In the rows, 128 means zero.
Turns in one plane each, and the order they were made in; the first pair answered
J:
[126 185 155 136 143 117 134 115 140  86 116  75 133 159 128 170 109 114
 140 129 120 150 168 107 139 146 157 123 139 131 133 153 152] |-> [147 179 153 110 163 135 161 115 151 110 137 116 160 168 105 163 122 118
 136 121 120 121 168 114 114 112 145 128 128 125  98 172 120]
[127 106 104 149  82 134  75 109  92  90 152 164 123  89 162 152  73  98
 109 136 122 139  79 123 123 145 125 180 101 131 112  71 133] |-> [142 103  98 161  97 140 129 103  97  90 131 149 133  69 148 162  86  69
 122 155 117 147 104 132 121 131 130 195  92 100  93  72 123]
[121 125 139 140 105 114 101 128 149  99 125 103 127 140 134 108 126 165
  97 130 112 154 114 128 138 138 159 136 124 128 132 112 154] |-> [139 125 135 145 125 125 154 124 157 107 116  99 138 127 117 113 146 139
 107 147 106 153 139 137 129 114 161 150 111 102 105 118 141]
[120  90 181 126 114 130 128  94  75 126 153 152 159 115 159 132 102 102
 115 132 146 108 106 138  99 177 133 134 106 139 105 130 118] |-> [114  94 182 140 109 127 128  94  71 121 136 127 148 105 163 139  99  91
 122 144 146 124 111 134 107 186 137 132 107 132 114 124 133]
G:
[112  90 170 106 100 138  95  71 150 104 178 178 165 156 127 130 127 148
 123 103 120  96 114 127 130 132 116 132 132 149 134 153 162] |-> [123  70 161 114 104 143 108  59 179 107 154 175 160 141 128 134 152 141
 134 129 107 110 122 113 124 132 125 127 129 129 126 149 172]
[134 154 143 148 141  90 129 180 119 120  96  88 109 129 119 158 131 147
 157  99  96  94 152 114 146 111 148 135 151 150 153 144 119] |-> [128 155 151 147 139  83 116 172 116 120 102  93 111 135 121 159 130 153
 157  96  94  89 148 111 141 113 147 132 147 156 152 147 121]
[134  93  91 140  89 147  99 166 132 129 130 135 101 117 133 111 138 142
 103 113 153 149  97 124 170 158 132 119 140 150 164 106 154] |-> [132  95  97 139  87 146  91 163 131 129 133 141 103 121 135 111 137 141
 102 108 148 145  96 126 167 161 134 118 143 154 165 105 154]
[134 191 137 101 163 127 145 134  80 106 128 112 134 124 104 132 103 127
 121 120 185  97 126 149 168 141  93 100 154 136 125 128 107] |-> [120 193 159  95 160 120 111 111  84  97 138 122 140 131 120 137 102 132
 125 122 177  91 115 135 157 148  93  96 147 152 125 132 116]
Y:
[128 109  73 153 156 161 175 174 153 173 112 147 153 145  96 129 150  95
 118 101 110 128 159 133 130 110 171 111 147 105 109 138 128] |-> [ 84 150 102 150 135 120  94 177 132 157 126 118 140 188 124 135 109 127
 116  68 109 114 138 118 141 140 165  86 170 150 155 145 149]
[154 126  89 139 130 114 183 145 157 169 126 119 131 130  98 150 133 142
 147 142 127 139 135 174 108  82 164 108 118  80 156 118  98] |-> [114 162 115 138 109  76 108 146 129 148 138  96 121 162 125 152  90 167
 143 112 128 128 117 163 121 107 153  89 133 121 198 120 115]
[129  82 142 135 125 136 143  88 144 127 142 164 122 104 118 136 150  85
 125 159 114 112 108 128  99 139 129 164  91 105  88 132 146] |-> [124  93 115 127 120 113 104 116 197 152 120 155  88 151 130 136 157 136
 142 161 106 127 112 110  98 151 139 124 135 119 122 134 164]
[134 115  96 159 136 140 196 156 123  99 105  97  94  99 108 117 121 110
 141 151 145 159 160 145 159 130 140 127 144  94 123 129 139] |-> [110 137 100 156 124 112 143 166 125  99 103  82  75 134 126 119 101 144
 144 139 145 162 148 132 161 149 141 103 169 121 157 134 154]
X:
[ 98 185 167  99 139 107  50 136 170 162 135 168  96 165 148 136 125 160
 161 144 115  97 121 118 112  96 139 105 150 148 133 156 126] |-> [ 89 218 167 108 144  97  76 161 128 157 137 135  99 168 137 141 102 152
 157 125 134  91 134 144 133  92 132 114 160 145 138 155 113]
[127 120 164 143 124 132 131  95 108  93 153 134 125 102 123 134  98 104
 113 130 120 148 103 128 137 143 123 169  97 140 124 125 126] |-> [131 111 162 135 123 136 121  86 125  95 156 147 121 102 128 129 110 112
 112 137 114 147 100 116 126 143 126 163  94 139 122 128 127]
[144 121 126 134  88 143 113 129 132 135 108 104  93 141 117 131 136 122
 129 146 114 141 138  94 153 155 132  99 136 118 156 106 191] |-> [146 119 129 122  88 144  99 125 149 147 121 122  98 154 115 129 142 136
 131 144 107 135 133  84 140 149 129  89 138 124 152 113 189]
Now pairs of rows:
Each pair is two turns apart.
[106 122 131 132 137 130 110 122 113 118 160 153 135 125  93 128 122 112
  97 113 123 106 127 131 112 139 101 118 106 131 151 127 137] |-> [104 128 130 152 138 123 124 128 104 109 141 124 124 110  94 132 117  97
 103 123 124 118 140 139 124 148 109 123 105 122 158 115 146] => X then J
[129 131  87  95 123 132  90 179 149 160 153 174 119 186 126 103 136 178
 118  97 156 117 108 136 131 121 125  96 161 156 140 137 111] |-> [108 150  93 145 111 106 104 181 125 123  96  87  81 149 141 128 123 144
 135 126 151 162 132 142 168 158 142 101 167 135 179 113 152] => J then G
[127 152 106 152 141 126 137 133  93  96 157  91  97  97  87 131 104 109
 101 156 176 146 126 147 157 148 116 129 127 124 121 102 123] |-> [121 162  89 147 137 111 112 148 123 109 146  86  77 123  93 131 105 139
 110 159 171 154 129 137 153 154 124 106 149 132 142 107 135] => Y then Y
[130 108 137 142  86 161 126 142 129  90 129 116 117  98 123 129 163 102
 117 150 104 158  83 116 142 145  97 122  52 111 124 122 184] |-> [139  97 127 126  91 169 123 142 158 108 137 147 116 110 118 122 176 121
 118 149 101 153  78 108 125 138  97 114  54 114 114 131 180] => G then X
[139 106 109 176 137 159 128 161  72 178 134 115  91 107 133 113 128 111
 143 141 125 139 129 153 145 115 163 131 103 108 149  83 139] |-> [136 101 105 168 129 153  98 161 103 185 129 125  78 118 144 112 136 133
 147 149 123 143 123 138 138 125 167 111 117 118 160  85 153] => Y then X
